50 stands for zero in the data rows.
Here are some points, one per row:
Array([72, 41, 47, 73, 30, 55, 40, 34, 63, 64, 69, 65, 66, 54, 53, 40, 72, 66, 70, 67, 36, 32, 52, 64, 39, 65, 31, 31,
       70, 26, 45, 44])
Array([33, 52, 51, 40, 71, 69, 44, 59, 31, 35, 32, 30, 31, 32, 66, 31, 41, 35, 48, 61, 69, 49, 33, 68, 66, 35, 74, 36,
       41, 62, 44, 65])
Array([30, 69, 55, 43, 36, 36, 69, 29, 50, 33, 68, 39, 42, 68, 31, 67, 38, 69, 67, 42, 33, 33, 37, 40, 52, 49, 36, 40,
       72, 57, 45, 65])
Array([47, 34, 65, 44, 65, 73, 44, 68, 33, 68, 61, 63, 61, 38, 59, 49, 57, 66, 44, 39, 27, 54, 67, 33, 63, 29, 32, 63,
       30, 31, 40, 33])
Array([70, 63, 48, 71, 38, 48, 48, 28, 71, 70, 33, 53, 54, 36, 77, 44, 72, 39, 46, 56, 74, 49, 47, 54, 32, 41, 57, 36,
       56, 44, 37, 40])
Array([61, 53, 34, 36, 70, 40, 25, 53, 37, 38, 53, 35, 30, 64, 43, 70, 47, 30, 50, 54, 53, 42, 31, 48, 62, 40, 58, 63,
       43, 58, 67, 68])
Array([30, 56, 45, 37, 63, 37, 65, 52, 38, 72, 68, 63, 72, 62, 50, 47, 66, 56, 42, 70, 36, 46, 67, 28, 58, 47, 41, 70,
       76, 40, 31, 45])
Array([68, 38, 50, 69, 41, 66, 52, 61, 67, 28, 31, 60, 72, 47, 33, 35, 71, 34, 34, 54, 68, 65, 34, 65, 31, 53, 37, 40,
       66, 27, 66, 58])
Array([34, 66, 37, 36, 58, 31, 69, 55, 30, 41, 27, 38, 35, 48, 44, 67, 32, 34, 37, 45, 71, 62, 68, 66, 67, 43, 72, 32,
       34, 67, 65, 62])
Array([53, 52, 40, 49, 33, 60, 49, 62, 43, 34, 69, 74, 57, 60, 33, 68, 31, 66, 65, 32, 33, 42, 66, 53, 30, 69, 38, 65,
       70, 30, 68, 38])
Array([62, 29, 37, 27, 42, 57, 26, 72, 35, 71, 34, 49, 60, 36, 66, 41, 56, 35, 55, 60, 64, 60, 75, 61, 63, 51, 55, 44,
       40, 62, 24, 30])
Array([70, 49, 27, 71, 73, 38, 31, 33, 72, 44, 63, 59, 39, 67, 54, 67, 65, 57, 68, 58, 31, 29, 31, 34, 32, 71, 72, 32,
       62, 72, 65, 66])
Array([35, 30, 74, 45, 70, 63, 52, 68, 29, 66, 60, 44, 58, 44, 71, 33, 60, 31, 41, 72, 36, 42, 56, 27, 64, 30, 54, 73,
       49, 68, 39, 60])
Array([71, 69, 54, 74, 52, 66, 53, 24, 67, 66, 70, 54, 67, 61, 54, 53, 40, 64, 29, 71, 67, 67, 58, 25, 31, 46, 48, 61,
       71, 50, 74, 49])
Array([61, 58, 30, 61, 65, 69, 62, 47, 35, 38, 37, 34, 38, 37, 43, 38, 50, 31, 42, 42, 70, 68, 41, 67, 53, 62, 68, 50,
       61, 73, 57, 59])
Array([31, 70, 61, 34, 66, 37, 39, 60, 29, 42, 64, 27, 32, 62, 35, 69, 31, 73, 49, 65, 34, 51, 34, 41, 54, 63, 43, 32,
       53, 65, 59, 59])
Array([40, 52, 54, 41, 34, 59, 58, 72, 36, 70, 62, 65, 52, 38, 57, 36, 40, 63, 65, 62, 72, 62, 70, 70, 27, 46, 31, 45,
       58, 30, 47, 37])
Array([36, 52, 26, 47, 45, 48, 36, 38, 40, 40, 31, 30, 33, 43, 64, 73, 44, 43, 66, 41, 70, 56, 65, 62, 49, 62, 67, 68,
       45, 67, 51, 27])
Array([39, 51, 59, 52, 64, 54, 61, 68, 35, 74, 64, 63, 49, 59, 65, 60, 33, 67, 69, 67, 43, 69, 67, 69, 32, 65, 35, 40,
       70, 48, 62, 35])
Array([42, 58, 31, 39, 39, 74, 42, 45, 36, 66, 34, 35, 35, 32, 53, 38, 45, 48, 48, 37, 64, 69, 42, 60, 62, 69, 55, 45,
       68, 69, 51, 27])
Array([38, 63, 63, 27, 74, 34, 47, 59, 42, 48, 57, 41, 31, 73, 29, 68, 34, 67, 72, 45, 39, 49, 37, 49, 57, 65, 59, 28,
       44, 56, 49, 39])
Array([56, 34, 66, 44, 32, 62, 59, 68, 53, 54, 52, 66, 65, 29, 43, 33, 74, 66, 67, 36, 47, 44, 32, 63, 48, 62, 34, 32,
       33, 32, 36, 43])
Array([37, 61, 52, 51, 32, 30, 62, 32, 52, 45, 40, 50, 37, 50, 58, 56, 51, 26, 40, 32, 65, 39, 52, 65, 68, 42, 58, 27,
       35, 58, 32, 63])
Array([46, 25, 51, 32, 29, 33, 47, 40, 57, 27, 68, 59, 71, 68, 35, 74, 66, 68, 54, 30, 37, 33, 34, 37, 66, 36, 33, 63,
       29, 36, 51, 55])
Array([54, 46, 45, 27, 39, 52, 68, 69, 63, 67, 39, 68, 66, 32, 68, 51, 70, 34, 39, 61, 45, 59, 61, 63, 45, 27, 31, 46,
       42, 36, 47, 38])
Array([68, 63, 26, 75, 34, 45, 69, 44, 71, 32, 30, 40, 28, 66, 34, 43, 55, 67, 46, 28, 33, 51, 42, 57, 55, 54, 71, 58,
       61, 51, 33, 73])
Array([43, 36, 56, 52, 70, 71, 32, 68, 33, 40, 58, 67, 69, 41, 67, 43, 29, 49, 66, 28, 37, 40, 32, 59, 56, 30, 31, 44,
       45, 48, 41, 56])
Array([52, 63, 47, 57, 29, 40, 28, 32, 71, 60, 40, 52, 64, 40, 70, 46, 61, 43, 69, 48, 63, 32, 28, 52, 45, 31, 60, 36,
       43, 73, 31, 65])
Array([39, 71, 32, 33, 64, 32, 49, 33, 31, 50, 71, 32, 66, 67, 61, 63, 37, 38, 55, 71, 67, 49, 34, 32, 56, 27, 40, 69,
       51, 60, 71, 63])
Array([69, 58, 26, 64, 55, 57, 69, 53, 52, 30, 73, 64, 59, 67, 36, 40, 55, 64, 57, 46, 32, 62, 56, 27, 45, 59, 57, 72,
       67, 34, 42, 67])
Array([46, 34, 51, 56, 65, 70, 42, 64, 35, 37, 34, 40, 61, 36, 61, 34, 51, 42, 30, 41, 67, 67, 50, 41, 58, 56, 37, 72,
       53, 69, 31, 31])
Array([46, 65, 78, 71, 59, 33, 57, 34, 56, 52, 48, 38, 34, 67, 38, 68, 34, 46, 56, 70, 37, 43, 49, 48, 28, 73, 73, 29,
       55, 57, 53, 46])
Array([60, 34, 70, 54, 55, 73, 31, 70, 50, 44, 44, 65, 62, 38, 54, 38, 64, 41, 63, 38, 52, 53, 28, 67, 72, 53, 34, 38,
       31, 45, 48, 53])
Array([41, 69, 33, 34, 41, 38, 34, 35, 59, 64, 56, 31, 52, 38, 71, 70, 46, 30, 69, 70, 62, 28, 68, 32, 35, 28, 54, 45,
       36, 64, 66, 58])
Array([71, 70, 30, 40, 34, 49, 27, 29, 67, 35, 63, 59, 65, 70, 25, 36, 76, 59, 71, 74, 28, 46, 36, 49, 56, 62, 32, 77,
       66, 53, 66, 65])
Array([36, 25, 36, 36, 69, 59, 60, 69, 35, 63, 39, 33, 47, 41, 66, 33, 50, 34, 35, 69, 49, 62, 34, 29, 70, 37, 44, 66,
       64, 48, 69, 74])
Array([55, 66, 45, 69, 46, 47, 66, 37, 58, 47, 67, 64, 39, 60, 34, 63, 36, 70, 27, 66, 47, 75, 67, 43, 35, 41, 67, 67,
       69, 40, 66, 43])
Array([61, 34, 48, 45, 49, 67, 28, 60, 36, 30, 36, 33, 45, 32, 55, 39, 55, 42, 31, 31, 69, 58, 57, 61, 32, 62, 32, 68,
       56, 74, 68, 33])
Array([48, 53, 56, 71, 71, 42, 57, 40, 46, 69, 50, 51, 25, 46, 53, 68, 63, 66, 70, 61, 43, 46, 65, 63, 44, 70, 62, 30,
       62, 60, 39, 62])
Array([42, 29, 57, 38, 57, 70, 33, 56, 40, 40, 65, 55, 53, 35, 60, 44, 36, 50, 55, 39, 69, 43, 30, 56, 62, 55, 31, 54,
       39, 62, 58, 50])
Array([62, 61, 50, 64, 31, 38, 38, 30, 67, 65, 58, 63, 57, 49, 63, 58, 66, 41, 65, 65, 53, 34, 48, 59, 33, 56, 65, 33,
       53, 65, 31, 76])
Array([28, 54, 54, 29, 50, 45, 57, 39, 39, 34, 47, 50, 34, 55, 51, 30, 35, 53, 45, 42, 53, 61, 30, 61, 67, 33, 39, 67,
       40, 68, 60, 69])
Array([42, 46, 52, 33, 34, 42, 57, 40, 70, 44, 61, 57, 59, 69, 39, 58, 49, 72, 59, 33, 38, 40, 45, 44, 64, 56, 36, 64,
       41, 47, 32, 57])
Array([48, 30, 72, 60, 67, 40, 58, 77, 49, 57, 41, 52, 46, 51, 59, 53, 56, 45, 35, 38, 29, 37, 60, 28, 70, 31, 53, 69,
       34, 42, 29, 38])
Array([44, 62, 63, 55, 53, 33, 53, 35, 63, 69, 35, 37, 66, 35, 35, 66, 74, 42, 28, 36, 40, 38, 52, 30, 35, 30, 55, 74,
       41, 44, 45, 29])
Array([73, 36, 58, 69, 66, 38, 53, 30, 64, 58, 28, 28, 64, 63, 28, 60, 70, 37, 34, 39, 29, 63, 44, 30, 34, 60, 62, 64,
       33, 30, 61, 36])
Array([67, 32, 55, 63, 66, 54, 39, 44, 68, 52, 28, 45, 69, 33, 36, 34, 71, 30, 31, 49, 56, 72, 27, 39, 41, 38, 45, 33,
       33, 28, 75, 43])
Array([71, 67, 31, 29, 53, 35, 66, 49, 68, 52, 30, 31, 34, 68, 35, 69, 64, 31, 37, 56, 65, 36, 62, 37, 54, 30, 66, 67,
       33, 42, 71, 64])
Array([66, 52, 27, 52, 54, 56, 70, 61, 41, 53, 59, 66, 65, 64, 37, 36, 50, 73, 25, 65, 30, 65, 66, 40, 38, 67, 53, 71,
       61, 29, 41, 55])
Array([47, 43, 67, 63, 55, 70, 72, 66, 34, 28, 29, 35, 31, 26, 38, 32, 38, 46, 32, 44, 69, 67, 67, 45, 32, 62, 66, 68,
       58, 63, 31, 31])
Array([62, 38, 66, 58, 44, 65, 32, 48, 56, 51, 53, 45, 26, 42, 50, 71, 54, 58, 70, 37, 61, 29, 44, 55, 24, 72, 50, 38,
       23, 65, 75, 30])
Array([54, 35, 46, 39, 50, 31, 36, 50, 50, 71, 42, 63, 61, 43, 71, 37, 71, 31, 69, 72, 47, 38, 55, 62, 68, 50, 71, 28,
       66, 51, 42, 66])
Array([59, 50, 45, 37, 62, 56, 30, 37, 58, 37, 54, 39, 50, 68, 49, 32, 53, 47, 46, 40, 48, 33, 31, 37, 68, 39, 44, 63,
       34, 53, 73, 71])
Array([37, 68, 47, 35, 63, 34, 65, 52, 42, 70, 59, 59, 64, 47, 52, 51, 56, 34, 41, 69, 52, 54, 62, 31, 59, 37, 32, 70,
       43, 33, 66, 68])
Array([67, 64, 26, 72, 60, 60, 62, 57, 63, 27, 62, 70, 45, 65, 32, 38, 49, 64, 36, 49, 38, 71, 68, 38, 31, 45, 61, 69,
       63, 35, 63, 68])
Array([55, 33, 54, 43, 43, 69, 53, 65, 35, 50, 41, 27, 32, 37, 60, 31, 42, 39, 31, 40, 66, 72, 38, 50, 48, 62, 49, 48,
       50, 64, 44, 36])
Array([28, 67, 64, 72, 65, 31, 64, 45, 46, 46, 47, 29, 33, 77, 37, 63, 42, 61, 56, 29, 45, 54, 70, 50, 46, 71, 68, 27,
       55, 67, 36, 45])
Array([39, 28, 66, 71, 48, 69, 57, 69, 32, 57, 66, 66, 52, 32, 41, 37, 32, 60, 53, 44, 51, 65, 65, 67, 38, 60, 33, 33,
       48, 40, 34, 40])
Array([35, 67, 55, 37, 38, 33, 35, 39, 49, 66, 33, 31, 32, 34, 72, 63, 36, 61, 59, 28, 66, 32, 69, 58, 46, 60, 71, 57,
       31, 64, 28, 32])
Array([47, 62, 72, 63, 59, 37, 55, 60, 52, 73, 63, 64, 36, 52, 35, 63, 33, 65, 68, 65, 49, 63, 62, 57, 28, 66, 35, 38,
       69, 28, 46, 33])
Array([48, 44, 60, 40, 34, 71, 36, 70, 32, 41, 27, 50, 34, 35, 66, 56, 35, 35, 52, 38, 65, 71, 75, 68, 42, 57, 49, 43,
       66, 55, 65, 39])
Array([54, 46, 39, 52, 60, 41, 30, 37, 42, 62, 69, 35, 29, 62, 61, 66, 50, 72, 67, 44, 43, 25, 62, 50, 40, 70, 63, 58,
       53, 67, 57, 28])
Array([64, 35, 63, 36, 46, 35, 53, 45, 27, 69, 52, 65, 59, 32, 68, 33, 73, 34, 60, 71, 39, 60, 31, 33, 66, 64, 33, 43,
       60, 43, 51, 27])
There is one direction along which these points spread out most. How many in every 100 of the points above lie lower along it than each point below? Round to a whole number. More than half of the points above lie lower than the first one.
Array([62, 38, 48, 56, 69, 33, 41, 47, 60, 51, 40, 29, 38, 65, 36, 61, 74, 39, 31, 37, 26, 40, 34, 27, 61, 67, 67, 42,
       46, 39, 71, 68]) >> 78
Array([46, 41, 50, 42, 62, 44, 65, 60, 60, 55, 55, 63, 65, 47, 52, 42, 49, 40, 29, 68, 59, 71, 45, 51, 47, 31, 34, 50,
       37, 37, 56, 57]) >> 41
Array([70, 68, 28, 72, 32, 47, 68, 40, 66, 29, 50, 37, 34, 66, 35, 36, 35, 58, 37, 31, 52, 51, 69, 60, 43, 56, 66, 53,
       69, 48, 27, 58]) >> 79
Array([48, 29, 65, 41, 51, 70, 27, 62, 45, 28, 49, 55, 64, 37, 51, 44, 37, 50, 62, 42, 61, 47, 34, 57, 71, 46, 33, 41,
       41, 54, 71, 49]) >> 16
Array([39, 62, 36, 41, 33, 35, 40, 42, 71, 73, 65, 58, 58, 37, 65, 68, 53, 37, 69, 70, 63, 31, 55, 65, 60, 41, 71, 36,
       58, 64, 45, 58]) >> 59
Array([63, 64, 33, 46, 44, 66, 47, 31, 70, 31, 58, 53, 59, 52, 44, 32, 43, 49, 60, 57, 48, 40, 29, 48, 71, 51, 43, 47,
       72, 49, 41, 66]) >> 62
Array([31, 43, 70, 40, 43, 50, 67, 46, 41, 38, 48, 51, 61, 46, 31, 28, 30, 61, 23, 36, 42, 49, 28, 64, 68, 33, 44, 39,
       40, 48, 37, 73]) >> 41
Array([44, 62, 65, 53, 34, 48, 61, 36, 61, 31, 55, 71, 63, 72, 38, 39, 32, 64, 44, 32, 39, 28, 43, 66, 61, 32, 35, 32,
       25, 33, 38, 55]) >> 62
Array([38, 36, 66, 51, 32, 32, 75, 49, 72, 30, 33, 65, 50, 40, 49, 44, 34, 63, 47, 34, 40, 27, 59, 65, 64, 32, 49, 37,
       32, 39, 33, 47]) >> 48
Array([38, 29, 59, 59, 28, 62, 41, 33, 67, 39, 43, 69, 64, 62, 43, 59, 33, 69, 62, 32, 41, 30, 35, 54, 56, 30, 38, 48,
       30, 42, 32, 52]) >> 59
Array([33, 54, 65, 36, 44, 35, 63, 41, 66, 70, 39, 43, 47, 55, 65, 63, 51, 40, 38, 56, 35, 34, 65, 26, 59, 34, 46, 52,
       40, 48, 28, 42]) >> 52
Array([43, 70, 65, 58, 25, 59, 68, 70, 59, 44, 64, 60, 62, 61, 40, 47, 41, 52, 28, 58, 45, 67, 59, 31, 27, 40, 56, 68,
       55, 41, 67, 25]) >> 60
Array([68, 34, 33, 61, 37, 65, 40, 59, 53, 46, 29, 53, 43, 48, 50, 46, 70, 38, 41, 38, 69, 61, 54, 65, 27, 66, 70, 46,
       48, 34, 51, 36]) >> 30
Array([28, 56, 35, 44, 68, 41, 30, 59, 40, 57, 56, 36, 26, 46, 62, 70, 44, 38, 59, 68, 58, 50, 57, 55, 57, 61, 60, 51,
       31, 58, 67, 39]) >> 41
Array([59, 61, 56, 60, 39, 46, 68, 59, 38, 58, 70, 61, 64, 44, 53, 48, 38, 62, 67, 66, 51, 70, 65, 70, 51, 58, 42, 48,
       71, 42, 50, 51]) >> 59
